In the rows, 128 means zero.
Each path below is one point turned by a fixed rotation once a step. After each direction that follows a path, write how fast that rotation turns it, in degrees a step (0 if it stays still).
Each turn is a multiple of 5 degrees from 10 to 175, or 0.
Each row of a path follows its step; steps can be skipped.

step 0: [132 128 124 127 132 124 128 118 127 121 130 137 141 129 129 123 134 132
 134 119 126 133 124 133 131 128 131 138 122 123 126 144]
step 1: [141 125 133 129 123 135 124 124 132 133 118 140 129 131 130 132 131 127
 122 135 122 134 135 140 129 128 120 128 132 121 120 129]
step 2: [125 133 129 124 135 128 133 141 128 124 128 130 139 140 125 136 129 128
 141 130 133 131 129 135 122 124 117 131 133 120 126 129]
step 3: [123 126 125 127 134 128 120 117 131 128 135 140 137 137 138 134 130 133
 130 136 133 129 125 133 134 123 123 121 120 136 130 126]
step 5: [121 116 129 126 131 123 127 135 134 131 125 131 129 135 127 140 121 134
 118 127 125 122 127 135 122 132 119 129 134 134 120 122]
step 9: [132 115 134 127 115 125 141 119 135 130 132 128 121 129 130 122 118 131
 123 132 132 124 124 125 135 128 122 127 133 132 129 123]
step 10: [124 143 131 133 119 124 137 128 132 130 121 123 126 126 115 120 128 127
 129 133 140 133 126 122 121 132 128 126 132 128 135 126]
step 11: [119 133 132 116 126 121 130 113 126 136 122 124 123 129 130 133 126 129
 134 122 118 128 121 123 130 135 130 125 126 132 135 121]
step 12: [134 123 135 130 120 120 130 119 121 120 129 122 121 122 121 117 134 117
 132 126 127 126 126 136 131 131 125 138 121 131 134 129]
Directions:
[128 126 122 131 127 126 129 132 129 127 128 124 127 129 132 129 131 126
 123 125 127 128 126 127 129 126 132 127 129 129 125 128] : 40
[132 134 129 128 131 129 134 128 131 128 126 131 126 127 129 132 128 128
 125 126 130 127 127 128 126 127 127 130 129 128 126 125] : 85
[127 129 126 127 132 129 126 125 126 127 127 130 132 126 128 125 127 123
 127 128 126 130 122 125 128 131 129 128 125 128 126 125] : 95
[128 125 130 133 132 130 133 128 127 130 130 128 127 127 125 126 129 123
 128 127 126 132 132 129 131 127 126 126 129 127 129 125] : 135

step 0: [117 132 132 124 139 128 132 124 114 113 125 130 137 121 127 128 132 124
 122 130 124 126 137 134 120 131 123 125 123 129 131 125]
step 1: [128 138 127 121 134 136 130 125 116 119 127 117 125 123 124 138 129 134
 115 131 126 125 123 132 128 124 118 127 134 121 127 129]
step 2: [120 134 137 124 144 124 133 132 123 111 130 123 131 124 126 129 133 138
 134 132 123 127 128 137 125 127 128 125 130 134 124 133]
step 3: [122 139 136 133 128 126 136 127 115 124 121 110 127 126 124 133 133 129
 124 131 131 127 116 128 127 134 123 132 135 129 127 130]
step 5: [127 129 134 131 125 121 135 119 118 119 120 112 119 130 116 128 129 127
 132 126 126 127 126 129 130 133 132 135 124 138 134 127]
step 8: [140 132 129 112 125 124 130 122 109 125 130 127 121 126 127 136 135 136
 124 128 130 127 131 135 124 123 125 128 125 126 134 129]
step 9: [132 126 130 129 139 130 129 126 114 123 130 129 133 120 124 139 128 132
 132 134 130 127 133 141 118 140 128 121 124 133 128 133]
step 11: [130 126 130 129 141 122 126 122 127 124 133 115 127 122 121 138 130 140
 130 122 133 127 126 137 121 131 133 117 131 129 121 134]
step 12: [117 135 139 135 130 114 134 118 126 126 125 120 124 128 121 135 134 129
 125 135 136 125 128 131 126 133 133 120 131 129 139 130]
Directions:
[122 127 130 131 129 127 128 130 128 126 128 130 126 129 126 129 127 125
 126 130 130 131 130 130 129 130 130 130 121 131 127 126] : 155
[129 124 127 132 134 128 128 129 126 125 125 128 133 127 128 126 127 128
 132 124 130 126 129 126 125 127 129 128 127 128 129 127] : 160
[129 126 129 126 124 131 127 126 127 123 128 131 128 127 130 129 129 125
 126 127 129 128 127 127 126 127 127 125 123 128 127 136] : 40

step 0: [128 126 130 119 128 131 120 118 130 125 132 122 134 120 132 143 123 120
 128 134 136 129 127 129 122 123 128 120 124 122 133 129]
step 2: [136 126 128 131 130 126 122 124 125 121 130 138 127 136 126 120 136 119
 141 122 120 125 133 127 122 131 127 125 119 122 134 129]
step 3: [129 132 131 116 133 126 129 141 127 134 130 131 129 119 131 134 130 123
 112 133 128 130 124 130 119 123 126 124 130 127 137 133]
step 4: [138 126 132 124 130 121 125 130 127 124 121 127 125 135 128 122 123 133
 130 125 136 128 118 129 136 129 128 138 127 131 112 134]
step 6: [122 126 132 127 127 119 128 130 133 128 130 140 119 113 126 137 117 134
 122 133 126 123 131 127 130 121 124 124 130 126 127 133]
step 9: [128 132 138 127 123 114 124 129 121 125 127 133 124 134 128 124 126 143
 126 131 127 125 126 134 120 123 126 127 138 129 132 135]
step 10: [126 137 129 121 127 129 126 128 127 124 132 126 136 123 134 119 134 117
 135 124 125 136 123 121 134 124 129 128 119 139 122 132]
step 11: [126 122 131 136 140 126 137 136 133 131 130 129 118 125 129 133 132 120
 128 143 131 124 129 126 129 130 130 135 139 127 126 128]
step 12: [134 126 126 126 119 134 132 117 123 119 132 133 131 130 126 121 118 135
 130 132 139 126 130 129 128 121 121 122 132 123 127 139]
Directions:
[132 129 125 127 123 127 131 128 125 127 126 130 132 130 129 126 129 130
 128 126 126 128 128 129 133 127 125 129 128 130 123 127] : 130
[131 125 127 129 132 124 126 126 129 126 127 129 127 129 131 126 128 135
 132 129 130 126 127 125 126 130 127 126 130 129 126 127] : 145
[128 129 129 131 133 129 130 128 131 126 129 131 130 132 126 129 127 130
 129 128 128 133 127 127 129 128 131 132 123 132 128 126] : 120
[129 120 127 126 126 126 128 129 129 128 130 129 129 130 125 129 129 127
 129 129 128 129 130 128 130 123 128 128 130 130 134 126] : 120
[129 126 133 128 126 130 126 128 129 126 125 128 132 130 131 125 124 125
 130 126 128 129 130 126 130 133 127 126 129 129 132 131] : 140
